(in the rows, 128 means zero)
One turn moves each row of this set onto another row. After a few examples, where does it send each row asked below?
K_722: [145 111 132 134 139 166 141 133 117 101 108 113 117 111 104 114 134 136
 113 101 118 136 124 159 132 118 105 104 127 129 135 137 104]
K_364: [148 132 134 126 134 142 132 124 117  97 113 128 120 114 113 113 139 146
  95  90 117 144 127 156 124 128 103 119 125 133 143 132  93]
K_774: [124 131 112 114 134 112 136 133 119 141 143 111 141 148 166 171 127 111
 131 140 142  96 134 118 110 131 156 167 113 122 104 104 153]
K_624: [133 106 129 138  98  94 134 125 162 153 135 137 118 124 122 138 107 144
 132 127 156 129 148 138 140 120 134  85 116 127 100 160 132]
K_749: [149 149 144 119  72 155 119 148 126 119 149 123 160 143 107 136  99 124
 141 127 137 148 124 114 101 147 128 104 159 112 116 124 127]
K_144: [110 153 116 111 162 154 132 130 131 118 144 130 137 145 143 135 140 123
 119 147 125 127 146 134 114 133 151 182 135 152 149 111 160]
K_436: [149 135 129 129 130 160 139 142 116 108 111 133 122 115 106 107 133 137
  88  98 124 137 134 165 137 129 113 102 125 122 142 136 103]
K_61: [108 102 121 117 168 130 126 108 118 154 113 135 130 130 144 133 118 102
 128 125 119 119 134 135 138  99 136 177 127 134 114 108 162]
K_132: [134 164 134 120  68 147 112 141 129 120 149 129 139 147 122 135 106 122
 149 120 138 150 123 110  93 139 118 113 159 122 113 128 119]
K_322: [134 132 118 114 132 116 147 133 124 149 137 110 146 149 157 170 122 112
 134 143 136  89 135 109 124 138 161 169 110 118 109 115 149]
K_863: [114 108 122 116 176 129 123 100 114 163 104 134 134 131 135 127 114 106
 124 117 123 114 145 134 135 107 142 167 128 124 120 107 158]
K_635: [139 100 124 135  94  91 132 123 165 156 131 138 127 104 119 137 125 134
 145 130 132 135 141 138 144 115 124 108 121 132 109 170 123]
K_44: [144 102 135 128 105  97 136 135 159 171 138 136 140 114 116 127 113 141
 136 121 141 131 147 136 149 110 131  93 125 133 107 167 123]
K_999: [153 170 147 121  87 158 125 130 139 125 160 126 156 157 110 132 109 134
 144 121 143 156 113 123 100 135 118 112 154 115 123 131 129]
K_457: [110 154 118 103 162 162 131 142 134 119 137 128 133 138 139 130 130 113
 119 141 137 121 145 127 113 142 157 176 142 148 151 119 163]

K_364 goes to K_635
K_749 goes to K_436
Now these:
K_774 goes to K_144
K_999 goes to K_722
K_863 goes to K_322

One turn moves each row of this set onto another row. After a few examples, where does it send each row asked below?
K_252: [116 177 147 134 168 137 145 119 145 103 163  86 159 163]
K_90: [153 188 146 148 165 165 140 137 164 121 127  89 127 120]
K_218: [149 176 127  99 154 170 141 126 140 134 109 126 140 142]
K_403: [132 177 147 139 141 111  81 148 133 124 150 111 110 155]
K_69: [171 169 148 129 142 148 148 142 175 130 121 129 119 133]
K_605: [140 172 134 135 142 159 144 145 184 149 137 115 108 137]
K_177: [158 181 162 134 137 106  90 145 135 111 141 126 123 152]
K_815: [165 165 147 131 164 143 131 137 139 113 122  93 118 116]
K_213: [133 167 134 138 164 155 127 140 147 133 138  80 107 121]
K_716: [124 214 149 164 142 143  96 147 170 130 152 110 127 159]
K_336: [142 187 132 106 159 180 144 122 140 132 117 115 144 135]
K_458: [167 203 166 149 142 121  98 143 151 103 131 127 139 152]
K_903: [123 204 106 176 140 117 123 104 154 131 158 119 138 154]
K_470: [121 188 108 162 133 104 119 103 139 135 167 120 129 150]
K_26: [122 154 124 128 154 124 143 133 169 120 141 124 142 195]
K_625: [134 183 121 106 154 181 143 127 150 144 116 120 137 145]
K_589: [139 194 133 168 140 157 119 106 130 139 133 146 123 194]
K_872: [143 191 155 154 143 148 118  96  95 124 152 127 128 168]
K_314: [156 187 123 155 134  93 124 100 131 114 150 134 142 145]
K_362: [142 172 129  96 158 168 137 123 126 132 117 113 137 134]
K_732: [141 212 120 174 134 117 133 100 159 123 156 130 150 149]
K_165: [130 163 129 132 155 129 148 133 176 116 136 128 150 195]
K_8: [154 187 138 161 139 147 119 105 120 130 126 152 125 192]
K_548: [144 205 158 163 144 159 124  95 108 124 151 128 135 170]
K_407: [157 202 121 170 140 106 128 100 146 111 140 133 152 149]
K_944: [128 197 149 161 143 158 119  97 104 133 159 121 125 171]
K_724: [151 148 136 118 142 136 134 145 158 141 132 119  99 134]
K_768: [134 168 119  97 154 169 136 128 136 144 117 119 128 144]
K_57: [138 180 131 158 140 145 113 107 116 139 134 145 114 194]
K_122: [121 168 149 127 168 127 142 119 135 100 162  88 156 162]
K_860: [138 178 108 158 139  92 114 104 126 123 151 123 130 150]
K_148: [127 180 124 104 158 178 137 124 135 142 125 107 134 138]
K_748: [135 154 129 125 155 120 145 132 167 113 135 129 146 193]
K_234: [116 192 144 149 137 128  88 149 154 137 161 108 112 158]
K_934: [150 218 164 160 138 138 105 144 172 117 143 125 140 155]
K_181: [128 176 154 132 168 132 147 118 141  95 157  91 164 162]

K_589 goes to K_944
K_458 goes to K_934
Now these:
K_470 goes to K_860
K_815 goes to K_69
K_748 goes to K_181
K_218 goes to K_336

